One turning vector, and how many steps it has turned:
The counts run from 0 to 531.
-0.87  1.51 -0.07 -3.74 -0.16  0.05 -0.25  0.38 -0.64 -0.32 -0.20 -2.05 -0.31 -3.24 -1.39  0.90 -1.31  1.64 -1.92 -0.58 -0.87 -0.35  1.10 -2.14 -0.75 -0.44  3.26 -1.46 -0.12  3.40  1.37 -0.83 -0.93 -1.18  0.83 -1.43 -0.46  0.73  1.39  1.26  0.61  1.64  1.81  0.68  0.97  1.46  0.77  0.46  1.34 -0.14 -0.43 -0.88  1.10 -1.30 -0.79  0.50 -1.06 -1.66 -1.43  0.70  0.46 -3.00  0.06  0.30 -> 511
-1.03 -2.65 -0.47  1.20  0.94 -1.62  1.75 -0.04 -1.45 -1.87  0.49  0.60 -1.39  2.26  0.07 -1.64 -0.99 -0.57 -2.12 -0.44 -0.66  1.23 -0.01 -1.44 -1.16  0.65 -1.44 -1.08  2.29  0.97 -0.13  1.39  0.95  2.65  0.37  0.31  2.32  0.55 -1.29  2.38 -0.96 -0.34 -2.28 -1.90  0.47 -0.42 -0.59  2.05  0.49  0.97  0.41 -0.03  1.10  0.25 -0.18 -1.04 -1.01  2.53  1.28  0.88 -3.32  2.07  1.42 -0.37 -> 63
 2.28 -1.25 -0.66 -0.02  0.70 -0.60  1.19  0.58  0.35 -0.46  0.79  0.27  0.30 -0.42 -0.27 -1.31 -3.06  3.91  1.04  1.50  0.44  0.47 -0.16 -2.15 -1.11 -0.12  1.83  0.00  3.25  0.30 -0.17 -0.45  1.21  2.43  2.61  0.33 -0.49  1.43  3.71  1.24  2.42 -1.67 -2.13 -0.65  1.31  0.82  0.93 -0.04 -0.25 -0.54 -0.42  1.02  1.34  1.25  0.84  0.75  0.42 -0.71 -0.46 -1.57 -2.24  1.13 -0.19  0.14 -> 72
-0.18 -0.88  0.22 -2.97  0.39 -0.59  0.69 -0.75  1.64  0.12 -1.58 -1.21 -1.17 -0.69  2.19  3.31 -2.74  2.02 -1.54  0.60 -0.56 -1.28 -0.93  0.37 -1.73  0.68  2.18  0.36 -1.18  1.36 -1.41  1.47  0.00 -0.45  0.38  0.10 -0.72 -0.77  1.01  1.47  0.80  4.09  1.24 -1.50  0.93  0.39  1.34  2.27  0.44 -0.27 -0.18  0.57  0.53  1.82  0.78 -2.81 -3.26  0.86  0.19 -0.87 -0.74  1.06 -0.04  0.73 -> 260
-0.81 -0.43  0.21 -0.24 -0.12 -0.70 -1.06  0.94 -2.65 -0.21 -0.26 -1.47 -1.35  1.62  0.70 -2.09  0.52 -1.66  0.21 -1.06  1.27 -3.53 -3.12 -1.46  0.03  0.40  0.51 -1.58 -0.29  0.87  1.18 -0.22  1.20  0.90 -1.87 -0.96  1.49 -0.73 -1.69 -0.77 -1.53 -0.38 -0.52 -0.38 -0.85  0.50 -1.57 -1.88  1.15  2.01 -2.19  1.69 -0.90 -1.87 -2.54  0.56  0.68  2.21  1.87 -0.40  3.80 -1.03  0.34 -0.98 -> 60
-1.73  0.75  0.08 -0.35  1.79 -0.08 -2.28 -0.93 -0.60  0.41  1.11 -0.16 -2.51  0.80 -0.05 -1.82  2.45 -1.41 -0.52 -0.88 -0.75 -3.36 -2.27  0.32 -0.77 -0.66  0.60 -0.79  0.49  0.16  3.09 -0.59 -0.70 -0.15 -1.38 -1.39  0.91 -0.92 -0.36 -0.66 -1.52  1.67 -1.09 -0.90 -3.00  1.57  0.17 -0.35  0.07  1.63  0.54  0.88 -3.28 -1.08 -1.05 -0.50 -0.35  0.47 -0.64  2.13  2.57 -3.24 -0.87 -0.33 -> 290
-0.08 -2.48 -0.80  1.45  0.53 -0.02  2.14  0.52 -2.69 -0.93  1.88  2.10 -2.19  1.43  1.28 -1.43 -0.67  0.56 -0.38 -1.95 -1.76  0.74  0.61 -0.83 -0.41  0.60 -1.11 -0.77  2.96 -0.14 -0.53  0.14  1.13  2.24  1.12  0.90  1.70  1.57 -0.15  0.34 -0.48  1.10 -0.78 -1.57 -0.81  1.17 -1.37  0.96  1.31  0.31  3.45  0.57  0.47  2.03  0.99 -2.50 -1.27  2.38  0.88 -1.39 -3.00 -0.14  0.25 -0.19 -> 132
 4.19 -0.77  0.06  2.66  0.88  3.56 -0.67 -1.77 -1.06  0.85  2.41  1.34  0.26 -0.48 -1.38 -0.56 -1.41  1.80  0.99 -1.19 -3.44  0.65  2.04  2.30 -0.66 -2.06  0.70  0.68  1.48 -0.07  2.98 -0.71  0.33 -1.34  0.26 -1.53 -0.69  1.78  1.00  0.64 -0.35 -0.75 -0.36  0.89 -0.91  0.35  1.35 -1.97  0.73  0.39  0.79 -0.44  0.21 -1.64  0.28 -0.30 -0.34 -2.21 -0.88  0.04  0.78  0.37  0.37 -0.64 -> 160
-0.21 -0.33 -0.23  1.17  1.87 -0.17 -2.37 -0.20 -1.37  0.69  1.06 -0.71 -0.21  2.21 -0.70 -1.54  1.33 -2.16 -1.35 -0.37 -0.47 -3.56 -2.12 -1.12 -0.63 -0.55 -1.64 -0.99  0.93 -0.79  2.51 -0.82  0.20 -0.16 -2.18 -0.99  1.45  0.22 -0.55 -0.62 -2.18  0.02 -0.83 -0.64 -1.35 -0.27  0.10 -3.67  0.26  1.91 -1.37  0.81 -2.05 -2.34 -1.69 -0.92  0.50  0.71  1.22  2.02  2.69 -1.19  0.36 -0.69 -> 496
 0.45 -0.90 -1.82  2.28  0.12  1.12 -3.63 -3.16 -1.62 -1.59 -0.01  0.03 -1.64  0.90 -1.46 -0.98  1.66 -1.33  0.96 -0.83 -1.89  0.88 -0.56  1.10 -0.66 -1.22 -1.21  0.91 -0.06  0.00  2.17  1.06  0.82 -1.35 -0.95 -0.27  0.20  0.81 -2.90  0.89 -1.41  1.03  2.91 -0.25 -0.61 -1.40  0.51 -2.39  0.99  2.01 -2.62 -0.28 -1.03 -3.24 -1.29  2.05  1.17  0.15  0.08 -0.76 -0.95  0.05  1.01 -0.42 -> 479
-0.75  0.74 -0.43  1.24  1.26 -0.42  1.22  0.68 -0.94  1.08  0.52  0.18 -0.23  1.08  0.26  0.34 -1.95 -0.10 -1.58 -3.09 -2.82  0.14  1.25 -0.16 -0.87 -0.59  0.54 -0.54  1.48  0.19  0.51  0.45  0.21 -1.43 -0.52 -1.61  1.55  1.13  0.28  0.92 -1.49  1.55 -2.62 -0.61 -2.14  1.45  0.13  1.84  0.75  0.49  2.10  0.74 -1.38  0.30  1.68 -4.61 -2.85  0.99 -1.53  2.69 -0.37  0.49 -0.88 -0.90 -> 450
 1.90 -2.46 -0.81  0.17 -0.94  2.25 -1.03  0.37  0.08 -0.59  0.59 -1.65 -0.28 -1.35 -0.08 -0.10  1.93  1.61  2.87 -0.66 -2.70 -2.10 -0.14 -0.02  0.74 -1.49  1.96  0.80  0.32 -1.34  2.05  0.18  0.41 -1.29  1.38  0.03 -2.50  0.34  2.13 -0.33  0.88  0.01 -0.07  1.18 -1.55  1.95  0.99 -3.15  1.59  0.28 -1.18 -0.08 -1.23 -2.21 -1.72  2.48  0.51 -1.86 -2.22 -1.79  1.10 -0.68 -0.38 -0.19 -> 461
 0.57  0.22 -0.48 -3.28  1.14 -1.74  1.58  1.95 -1.40  1.93 -0.25 -1.36  1.77 -1.21  0.04 -0.74  0.27  0.91 -1.73 -0.68 -0.94 -1.22 -0.76 -1.68  0.95 -0.77  1.59 -2.28  1.53  0.85  1.83 -2.10 -0.22 -0.78 -0.96 -0.98 -0.49  0.45  1.59 -1.99 -0.12  0.28  0.47  1.69 -1.15  1.05 -0.84 -1.53  2.11 -1.05 -0.69  0.46 -0.33 -1.42 -1.31 -0.99  0.48  1.18  1.36  1.12  3.93 -2.11 -0.35 -0.93 -> 33
-0.39 -0.60  0.01  1.89 -0.55  0.47  1.98  0.28 -3.00 -1.12  1.81  0.87 -3.09 -0.20 -0.75 -2.95 -1.24 -0.58  0.31 -2.51 -0.20  0.00  0.58 -0.41 -0.47 -0.35  0.87 -1.08  1.00  2.25  0.85  1.05  1.05  2.00  1.17 -0.87  2.00  1.38 -1.26  1.53 -0.59 -0.40 -2.90 -1.37  0.78  3.26 -0.95  2.83  1.58  1.05  2.44  0.29  0.65  0.51 -0.31 -1.03 -1.82  0.61 -1.58  0.60 -1.93 -0.03 -0.55 -0.47 -> 270
 2.37 -2.25  0.15 -0.94  0.96  1.39  0.39 -1.11  0.95 -1.68  0.43 -0.95 -2.27 -0.47  2.57  1.10 -1.72  2.20  1.05  2.42  0.43 -2.81 -2.45 -0.09 -1.03 -0.56  1.06  1.40  1.04 -0.46 -0.79  0.28  0.16  1.62  2.69  0.67 -1.03 -0.01  1.67  0.35  2.59  0.10 -0.31 -0.48  1.85 -0.86  1.47 -0.46 -0.01  1.09 -1.29  0.59  0.74  1.69  0.25  1.47 -0.36 -0.07  1.52 -4.12 -0.39  2.13  1.74  0.43 -> 302
-0.80 -2.06 -1.16 -1.23  0.27 -0.39 -0.99  0.32  0.76 -1.57 -1.28 -2.43 -0.12 -0.18  1.02  0.54  0.17  2.00  1.08  0.71  0.64 -2.73 -2.62 -3.88 -0.74  1.01  1.25  1.51  0.46 -0.93 -1.69  0.48  0.68  0.95  1.67  1.10 -0.99 -0.30  2.03  0.19  2.43  0.88  1.28 -0.70  0.48 -0.12  0.81 -3.28  1.10  0.80 -2.34  1.31 -0.45 -0.29 -1.77  1.37  0.88  0.14  0.65 -3.42 -0.57  0.18  0.66  1.06 -> 258
 2.26 -2.64 -0.12 -0.32  0.45  0.42  0.42 -0.88  2.39 -0.43  0.34 -1.21  0.78  0.72  2.56  3.03 -2.71  2.44 -0.89  2.04 -2.20 -0.11 -0.02  0.11 -1.12 -0.60  1.02  1.91  1.27 -1.44 -0.23  0.49  0.46 -0.19  0.81  0.44 -1.77  0.23  2.66  1.76  2.46  0.82 -0.83 -0.72  1.20 -1.43  1.38 -0.64 -0.55 -0.59 -1.47  0.66  1.37  0.73  1.24 -0.32 -2.03 -0.78 -0.11 -1.31 -0.70  3.69  1.37  0.19 -> 371
-1.63  1.54 -1.39 -2.78  0.21 -1.31  0.59  0.69 -1.51  1.54 -1.69 -2.68 -0.90 -0.76  0.20  0.17 -0.45 -1.23 -1.54 -3.12 -1.94 -0.40  0.93 -0.50 -0.36 -0.33  2.05 -1.50 -0.75  0.90  1.53  1.42 -0.49 -2.51 -0.69 -2.38  0.92 -0.09 -1.81  0.44 -1.67  3.64  0.30  0.02 -1.57  1.69 -0.73  1.22  1.31 -0.03  0.07  0.05 -1.55 -1.23 -0.52 -2.11 -2.08  1.20 -1.03  3.34  2.03 -1.14 -0.38 -1.29 -> 58
-0.23 -1.54  0.48  2.46 -0.75  1.67 -0.51 -0.64 -2.62 -1.48  2.59  1.10 -1.79  0.53 -1.25 -0.01 -0.69 -0.58 -1.30 -1.88 -2.44 -0.58  2.25  0.78 -0.48 -0.53  0.54 -0.39  0.72  1.75  2.96 -0.98  0.00  1.12  1.26 -1.78  0.77  2.17 -0.27  1.73 -1.61 -1.18 -2.60 -1.47  1.45  1.65 -1.41 -0.25  1.99  1.14  1.40 -0.25  2.01 -0.85 -1.29 -1.05 -1.36 -0.24 -1.88  1.67 -1.44  0.21  0.12  0.40 -> 202
-2.61 -0.50  0.07 -0.45 -1.03 -0.01 -0.76 -0.16  0.95  0.35 -0.09 -1.69 -1.01  0.68  2.64  4.60 -2.60  1.43 -2.99 -0.14 -0.06 -2.36  0.19 -0.66 -1.47  0.20  0.84  1.13 -0.68  0.15 -0.75  0.25 -0.29 -0.26  0.35 -0.80  0.11  0.30  1.41  1.05  0.61  3.06 -0.96 -2.51  1.48  0.16  0.92 -0.53 -0.43  1.01  0.81  0.67  0.08  1.49  1.15 -4.54 -2.36  0.80 -0.96  0.46  0.20  1.63  0.07  1.33 -> 423
 0.36 -1.96 -0.01  2.66 -1.62  1.42  1.00 -0.07 -3.24 -1.39  1.97  1.99 -1.81  1.24  0.41  1.21 -1.64  0.14 -0.32 -3.37 -2.53  1.07  3.06  1.13  0.19 -0.50 -0.35  0.66  1.05  0.91  1.26 -0.35  1.37  0.37  0.17 -0.95  1.01  2.12 -0.59  0.47 -1.26  0.43  0.30 -1.26  0.91  0.81 -2.10 -0.25  2.32 -0.37  2.07  0.67  2.10  0.35  0.66 -2.63 -1.37  1.35 -0.71 -0.75 -1.41  1.70  0.05 -0.16 -> 133
-1.87 -0.64 -1.81 -4.12  0.64 -1.60 -1.05 -0.63  0.71  0.66 -1.81 -3.25 -0.27  0.55  1.79  1.50  1.57 -0.25 -1.73  1.77 -0.09 -2.36 -2.75 -0.48 -0.82 -0.44 -0.28 -0.33  0.26 -1.51 -0.34  1.43  0.31 -1.27 -0.86 -0.67 -0.21 -1.27 -0.61 -0.67  0.82  4.17  1.91 -0.54 -1.97 -0.74  1.17 -0.81 -1.71  0.97 -2.06  0.65 -1.55 -0.75  0.44 -0.60 -0.99  0.93  1.58  0.12  2.69  0.19  1.93 -0.65 -> 514
-0.27  0.96  0.24  3.14 -0.81  3.37 -2.43 -2.53 -3.32 -1.31  2.10  0.87 -2.62  0.50 -0.85  0.37 -1.04 -0.45 -0.05 -2.19 -1.47  0.12  1.88  2.09 -0.73 -1.63 -0.18  0.84 -0.11  1.85  2.85 -0.35  0.09 -0.68  0.18 -1.80  1.88  1.85 -1.54  1.24 -1.47  0.45  1.01 -0.71  1.24  0.34 -0.16 -1.41  1.13  1.64  1.34 -0.27  0.74 -1.74  0.71 -1.16 -1.20 -1.21 -2.71  1.07 -0.58  0.01  0.26  0.49 -> 134
 0.31 -2.01 -1.71 -0.77 -1.84  0.43 -1.58 -0.31  0.26 -0.82 -1.78 -3.15  0.57 -0.86 -0.62  0.65  1.18  0.25  2.93  0.08 -1.32  0.38  0.38  0.02  0.59 -1.14  1.63  1.26 -1.11 -1.49  1.76  2.02  1.05 -2.17  0.16 -0.37 -2.17  0.15  0.40  1.13  1.18  0.20  0.41  0.22 -0.56  1.09  1.04 -1.81  0.18  0.14 -3.76  0.69 -0.05 -3.30 -1.48  2.80  0.32 -0.53 -1.60  0.25  1.18  1.74  0.70 -1.67 -> 530
-1.11 -0.55  1.01  1.48  1.05 -1.66  0.27  1.38 -0.96 -0.03  0.39 -0.02 -0.15  1.97  1.81  1.10 -2.55 -0.03 -2.70  0.30  1.14 -2.79 -1.91 -3.19 -0.86  0.07 -0.62 -0.17  0.57  0.76 -0.66 -0.91  0.60  2.04 -0.85 -0.22  2.18  1.27  0.01  1.24 -0.51 -1.05 -2.53 -1.72  1.54 -1.41 -0.64 -1.46  0.82  1.68 -0.76  1.84  0.54 -0.10 -0.74 -2.09 -0.58  1.35  2.51 -0.12  0.47  1.82  1.02  0.14 -> 448
-3.47 -1.39 -0.01 -1.37  0.68 -0.99 -0.12 -0.64 -0.20 -1.27 -0.47 -0.90 -3.45  1.41  1.58  0.60 -0.53 -0.83 -3.10  0.24  0.59 -2.31 -1.84 -1.05 -1.79  0.90 -0.92 -0.54 -0.52  1.09 -0.99  0.56 -0.81  1.86  0.31 -0.94  1.23 -1.13 -0.92  1.40 -0.65  3.41 -0.45 -2.99  0.73  0.69  0.39  2.98 -0.38  1.72  1.31  0.45 -0.94  1.84  0.25 -2.48 -2.81  2.64  0.27  0.47 -2.03 -0.20  0.84  1.08 -> 174
-2.49 -0.56 -0.61 -2.96 -1.05 -2.19 -1.68  1.23  0.51 -0.54 -2.50 -3.63  0.26  0.55  0.47  0.65  0.57  0.40 -0.14  0.95  2.53 -2.64 -2.43 -2.78 -0.53  0.10  1.56 -0.33 -0.92 -0.39 -0.84  0.47  0.90  0.02 -0.14 -0.17  0.03 -0.58  0.40  0.87  0.86 -0.44  0.31 -0.95  0.88 -0.40  0.42 -2.23  0.76  0.38 -4.68  1.35 -0.41 -2.36 -1.80  0.89  0.46  0.73  0.63  0.01  2.40  0.07  0.50  0.15 -> 146
-2.31 -2.70  0.08  1.38 -0.78 -1.10 -2.12 -1.08 -1.37 -1.73 -0.13  0.78 -0.99  3.59  0.76  1.65 -1.14 -1.17 -2.83 -0.05  0.00 -1.23 -1.22  0.55 -1.00  1.17 -1.81  0.93 -1.11  0.00  0.34 -1.29  1.13  2.51 -0.60  1.07  0.19  0.88 -0.28  0.93 -2.35  0.95  0.32 -2.93  0.69 -0.53 -2.14 -2.25  1.48  1.14 -0.63  1.46  0.86 -0.32 -0.61 -2.06 -1.13  3.06  0.82 -0.39  0.18  0.67  0.63  1.59 -> 336
-0.17  1.78  1.17 -1.00  1.53  0.10  0.30  0.92  0.29  1.88  1.18 -2.15 -0.98 -0.74  0.61 -0.24  0.03 -1.22 -0.39 -1.27 -0.95 -3.82 -1.74 -1.14 -0.07 -1.01  2.26 -1.02 -0.02  0.14  2.41  0.54 -0.54 -2.06 -1.02 -2.68  0.97 -0.74 -0.71 -0.66 -0.20  0.35 -3.17 -0.17 -2.06  1.86  1.39 -0.31 -0.73  1.90  0.25  0.30 -2.42 -1.15 -1.01 -1.85 -1.44 -0.65  0.35  2.80  4.10 -0.66 -0.21 -1.23 -> 195
 0.07  0.15 -1.88  0.65 -1.40  0.57  0.77  0.50 -1.72 -0.44  0.92 -1.02 -0.63 -0.95 -1.65 -0.53 -0.87  3.68  1.59 -1.67 -1.30  2.82  2.69 -1.20  0.59 -2.08  1.50  0.21  2.58 -0.68  0.97  0.34  1.14 -1.75  1.64 -1.39 -0.43  2.57  1.07  1.17  1.27  0.33  1.62  1.15  0.32  1.09  0.80 -0.68  0.80 -0.83  0.15  0.71  0.87 -1.77  1.92  0.45  0.24 -1.14 -3.04 -0.80 -0.34  0.51  0.32 -0.96 -> 391
-2.99  1.78 -0.81  0.16 -0.02  0.13 -2.62 -0.83 -1.99  0.33  0.40 -1.25 -2.82  0.81 -0.69 -0.12  1.03 -2.18 -0.99 -2.18 -0.34 -1.06  0.05 -0.15 -0.57 -0.64 -0.05 -0.18 -0.38  0.59  1.36  1.07 -0.20 -1.90 -1.26 -1.56  1.63 -0.09 -2.14  0.22 -2.19  3.30  0.86 -0.67 -1.75  0.74  0.28 -0.36 -0.48  1.76  0.26  0.36 -2.96 -2.17  0.57 -2.35 -1.54  1.02 -1.30  2.48  1.46 -1.22 -0.09 -0.42 -> 221
-0.94  1.29 -1.14 -1.85 -2.56  1.65 -0.18  1.07 -1.02 -0.24  0.54 -2.55 -0.69 -2.15 -1.64  0.93 -2.46  2.76  0.94 -0.89  0.51  0.29  2.37 -1.94  0.40 -0.94  3.56 -0.69  0.88  1.43  1.01 -0.83  1.09 -0.55  2.01 -1.97 -0.45  2.31  2.30  1.51  2.32  0.24  1.35  0.72  1.59  1.47  1.32 -0.60  0.40 -0.48 -0.93  0.39  2.24 -1.34  0.57  0.71  0.09 -1.49 -2.71 -0.48 -0.01 -0.06  0.39 -0.84 -> 348
 2.13  0.72  0.63 -2.53  2.01  0.08  2.94  0.87  0.14  0.88 -0.29 -1.44 -0.41 -1.65  2.01  1.42 -3.20  2.30 -1.32 -0.72 -0.45 -1.29 -0.36 -0.32 -1.15 -1.07  2.75 -0.93  1.40  1.56 -0.38  1.26 -0.04 -1.09  0.24 -1.30  0.64  0.29  0.76  0.37  1.02  2.36 -1.17  0.27  1.18  0.27  2.12  2.24 -0.12  0.04  0.49  0.19  0.06  1.42  1.21 -3.17 -2.70  0.03  1.64  0.58  0.34  1.52  0.69 -0.77 -> 398
-2.83  0.50 -0.41  1.38  0.46 -0.47 -0.18 -0.68 -1.38 -0.84  0.67  0.59 -3.07  1.74  0.24 -1.17 -1.82 -0.93 -1.21 -1.34 -0.36  0.64  0.01 -0.33 -2.77 -0.08 -0.55 -0.04  0.43  1.31 -0.12  0.70  0.01  1.45  0.24 -0.42  1.68  0.67 -0.39  2.33 -1.12  1.39 -1.40 -3.01  0.58  0.79 -0.16  3.10 -0.30  1.63  1.31  1.01 -0.54  1.29  1.16 -3.04 -2.43  1.66 -1.40  1.01 -3.17  0.94  0.00  0.41 -> 269
 1.02 -1.52 -2.05 -2.10  0.66 -0.85 -2.68 -3.07  0.73 -2.04 -0.72  0.51  0.20  0.52 -0.19 -1.20 -1.87  3.22  1.49  2.25 -0.31  2.05 -1.95  1.71 -1.75  0.01  0.79 -0.41  1.46 -0.31 -0.69 -0.22  0.98  1.54  0.74  0.90 -2.60 -0.20  1.91  0.61  0.44  1.19  2.56 -2.02  0.00 -1.00  1.39  1.51 -0.48 -1.22 -1.70  0.91  0.89  0.68  1.80  0.92 -0.37  1.03 -0.78 -2.59 -0.83  0.02 -0.15  0.20 -> 2
